In the data rows, zero lies at 4.5, halfway between 4 and 5.
Some points, one per row:
[5 5 4 3 4 6 5 5 4 4 4 6 6 5 5 4 5 5 5]
[4 5 6 5 4 5 5 4 4 5 5 4 3 4 4 4 4 4 6]
[5 5 6 3 4 6 6 4 4 5 4 5 5 5 4 3 4 5 6]
[6 5 3 2 4 6 5 5 5 5 4 7 8 6 6 3 5 6 5]
[5 5 7 4 3 6 8 3 4 5 4 4 4 4 4 3 4 4 8]
[5 5 5 3 4 6 5 4 4 5 4 5 6 5 5 3 5 5 6]
[5 5 6 4 4 6 6 3 4 5 5 5 5 5 4 4 4 4 6]
[6 5 5 2 4 7 7 4 4 5 4 6 7 5 5 2 5 5 7]
[4 4 1 3 6 4 2 6 5 4 4 6 7 6 7 5 6 6 2]
[5 5 3 2 5 5 4 5 5 4 4 6 7 6 6 4 5 6 4]
[4 4 3 4 5 4 3 5 5 4 5 5 5 5 5 5 5 5 3]
[3 4 1 4 6 2 0 6 5 4 5 5 5 5 6 7 5 5 0]
[5 5 7 4 3 6 7 4 4 5 4 5 5 5 4 2 4 4 7]
[5 4 3 2 5 5 4 5 5 4 4 6 7 6 6 4 5 6 4]
[5 5 6 5 3 4 5 4 4 5 5 4 3 4 4 4 4 4 5]
[3 4 3 7 6 2 1 6 5 4 6 2 2 4 4 7 5 4 1]
[5 5 8 6 4 5 7 3 4 5 4 3 3 4 3 4 4 3 7]
[5 5 5 3 4 6 6 4 4 5 4 6 6 5 5 3 5 5 6]
[2 4 3 9 6 1 1 5 5 4 6 1 0 3 3 8 4 3 1]
[4 4 5 5 5 4 4 4 5 4 5 4 4 4 4 5 4 4 4]
[5 5 7 5 3 5 7 3 4 5 4 4 3 4 3 4 4 4 7]
[7 6 9 2 2 9 9 2 3 6 3 6 6 5 3 0 4 4 9]
[5 5 6 5 4 6 6 4 4 5 4 5 4 4 4 4 4 4 6]
[3 4 4 7 6 2 2 5 5 4 6 2 2 3 4 7 5 3 2]
[0 3 2 9 8 0 0 5 6 3 8 0 0 0 0 9 3 0 0]
[5 5 4 2 4 6 5 5 5 4 4 7 7 5 6 3 5 6 4]
[3 4 6 9 5 2 3 4 4 4 6 1 0 2 2 7 3 2 4]
[6 5 6 1 3 8 9 4 4 5 3 7 8 6 5 1 5 6 8]
[8 6 9 0 1 9 9 2 3 6 2 8 9 6 4 0 4 6 9]
[5 5 3 1 5 6 4 5 5 4 3 7 8 6 6 3 5 7 4]
[2 4 2 8 6 0 0 6 5 4 6 2 1 3 4 9 5 3 0]
[4 4 1 3 5 4 2 6 5 4 4 6 7 6 6 4 5 6 2]
Then 12 other points, each followed by its number:
[7 6 9 3 2 9 9 1 3 6 4 5 5 5 2 0 3 3 9] 0
[5 4 3 3 5 5 4 5 5 4 4 6 7 6 6 3 5 5 4] 1
[4 4 5 7 5 3 4 4 5 4 5 3 2 4 4 6 4 3 4] 2
[3 4 5 8 5 2 3 4 5 4 5 2 1 3 3 7 4 3 3] 3
[5 5 8 5 3 6 8 3 4 5 4 4 3 4 3 3 4 3 8] 4
[5 5 3 1 5 6 5 5 4 5 4 7 8 6 6 3 5 7 4] 5
[5 4 5 3 4 5 5 5 4 5 4 6 6 5 5 4 5 5 5] 6
[5 5 8 5 3 6 8 3 4 5 4 4 4 4 3 3 3 4 8] 7
[7 6 6 0 3 9 9 3 4 5 3 8 9 6 5 0 5 6 9] 8
[5 5 6 6 4 5 6 4 4 5 5 4 3 4 3 4 4 3 6] 9
[5 5 6 4 4 6 7 4 4 5 4 5 5 4 4 3 4 4 7] 10
[2 3 2 9 6 0 0 6 6 3 6 1 0 3 4 9 5 3 0] 11
Which two of these numbered points are nearest to each point below, looking only along the 2 directions in which the first points spread most? Their numbers follow each, nearest first.
[7 5 6 0 3 9 9 4 4 5 3 8 9 6 6 0 4 6 8] > 8 5
[6 5 7 4 4 6 7 4 4 5 4 5 5 5 4 3 4 5 7] > 10 7
[5 5 5 3 4 6 5 4 4 5 4 6 6 5 5 3 5 5 5] > 6 1
[4 5 4 6 4 4 4 4 4 5 5 3 3 4 4 5 4 4 4] > 2 9
[5 5 8 6 3 6 8 3 4 5 5 3 2 4 2 4 4 3 8] > 4 7
[5 5 6 4 4 6 7 4 4 5 4 6 5 5 4 3 4 5 7] > 10 6
[4 4 5 6 4 3 4 4 5 5 5 4 3 4 4 6 4 4 4] > 2 9
[7 6 7 0 2 9 9 3 3 5 3 8 9 6 6 0 5 6 9] > 8 0
[1 3 0 9 7 0 0 7 6 3 6 1 0 3 4 9 5 3 0] > 11 3
[5 5 6 4 4 5 6 4 4 5 4 5 4 5 4 3 4 4 6] > 10 9
[4 4 4 6 5 3 3 5 5 4 5 4 3 4 4 6 5 4 3] > 2 3
[1 3 0 9 7 0 0 7 6 2 6 1 0 3 4 9 5 3 0] > 11 3
[0 2 0 9 8 0 0 7 6 3 7 0 0 2 4 9 5 2 0] > 11 3
[5 5 5 3 4 5 5 5 5 5 4 5 6 5 5 4 5 5 5] > 6 1
[7 6 9 4 2 8 9 2 3 6 4 5 5 4 3 0 3 4 9] > 0 7
[7 6 9 2 2 8 9 3 4 6 4 6 6 5 4 0 4 5 9] > 0 8
[6 6 9 4 3 8 9 2 4 5 4 5 4 4 3 2 4 4 9] > 0 7
[5 5 8 6 3 5 7 3 4 5 5 3 2 3 2 4 3 3 8] > 4 7
[6 6 9 4 2 7 9 2 3 5 4 5 4 4 3 2 3 4 9] > 0 7
[3 4 5 9 5 1 2 4 5 4 6 1 0 3 2 8 4 2 2] > 3 11
[5 5 8 4 3 7 8 3 4 5 4 5 4 4 3 2 4 4 8] > 7 4
[4 4 3 5 5 3 3 5 5 4 5 4 4 4 5 6 4 4 3] > 2 3
[4 5 6 5 4 4 6 3 4 5 5 3 3 4 3 4 4 4 6] > 9 10
[1 3 0 9 8 0 0 6 6 3 7 0 0 2 3 9 5 2 0] > 11 3
Here are 12 other points, each followed by its number:
[2 3 7 9 6 0 0 3 5 4 7 0 0 0 0 9 3 0 2] 0
[0 2 0 9 8 0 0 6 6 2 8 0 0 1 3 9 4 1 0] 1
[6 5 6 3 3 7 7 3 4 5 4 6 6 5 4 2 4 5 7] 2
[6 5 3 0 4 8 6 5 5 5 3 8 9 7 7 2 6 7 5] 3
[3 4 4 8 5 2 2 5 5 4 6 2 1 3 3 7 4 3 3] 4
[4 4 3 7 6 2 1 5 5 4 5 3 2 4 4 7 4 4 1] 5
[4 4 1 4 6 3 1 6 5 4 5 5 6 5 7 6 6 6 1] 6
[4 4 1 4 6 3 1 7 5 4 5 5 5 5 6 6 5 5 1] 7
[5 5 5 4 4 5 6 4 4 5 4 5 5 4 4 4 4 4 6] 8
[3 4 3 7 6 2 2 5 5 4 5 2 2 3 4 7 4 3 2] 9
[3 4 1 6 6 1 0 6 6 4 5 4 3 4 5 8 5 4 0] 10
[5 5 4 3 4 6 6 4 5 5 4 6 7 5 5 3 5 6 5] 11
Which two of these numbered points are nearest to each point below, looking only along the 2 directions in which the first points spread most? Their numbers follow each, nearest first.
[0 3 5 9 6 0 0 5 5 4 8 0 0 0 0 9 3 0 0] > 0 1
[6 5 7 3 3 7 8 4 4 5 4 6 6 5 4 2 4 5 8] > 2 8
[4 4 0 2 6 4 2 7 5 4 4 7 8 6 7 4 6 7 1] > 6 7
[4 4 0 3 6 3 0 6 5 4 4 6 6 6 7 6 6 6 0] > 6 7
[3 4 4 9 6 0 1 4 5 4 6 1 0 2 2 9 4 2 1] > 0 4
[3 4 3 7 6 2 1 5 5 4 6 3 2 4 4 8 4 4 1] > 5 9
[6 5 7 2 3 8 9 3 4 5 3 6 7 5 5 1 4 5 9] > 2 11
[4 5 9 9 3 3 7 1 4 5 6 0 0 1 0 6 2 0 9] > 0 4
[5 5 4 3 4 6 5 5 4 5 4 6 6 5 5 3 5 6 5] > 11 8
[5 5 4 2 4 6 6 5 4 5 4 7 7 6 6 2 5 6 6] > 11 3
[6 5 2 0 4 8 6 6 5 5 3 9 9 7 8 1 6 8 5] > 3 11
[2 3 0 6 7 0 0 7 6 3 6 4 4 5 6 9 5 5 0] > 10 7
[3 4 3 6 6 2 2 5 5 4 5 4 3 4 5 6 5 4 2] > 5 9
[5 5 5 3 4 6 6 4 4 5 4 6 6 5 5 3 5 5 6] > 11 8
[3 4 1 7 6 1 0 6 6 4 6 3 2 4 5 8 5 4 0] > 10 5
[4 5 9 9 3 3 7 2 4 5 6 0 0 1 0 6 2 0 8] > 0 4
[4 4 1 2 5 5 2 7 5 4 4 7 8 6 7 4 6 7 2] > 6 7
[3 4 6 9 5 1 3 4 5 4 6 0 0 2 2 8 3 1 4] > 0 4
[7 5 3 0 4 9 8 5 4 5 3 9 9 7 8 0 6 8 7] > 3 11
[5 4 3 3 5 5 4 5 5 4 4 6 7 5 6 4 5 6 4] > 11 8
[0 2 0 9 9 0 0 7 6 2 8 0 0 1 3 9 4 1 0] > 1 0
[6 5 3 0 4 7 6 5 5 5 3 8 9 7 7 2 5 7 5] > 3 11
[3 3 2 6 6 2 1 6 5 4 5 3 3 4 4 7 5 4 1] > 5 10
[2 3 2 9 7 0 0 5 5 3 7 0 0 2 3 9 4 2 0] > 1 0
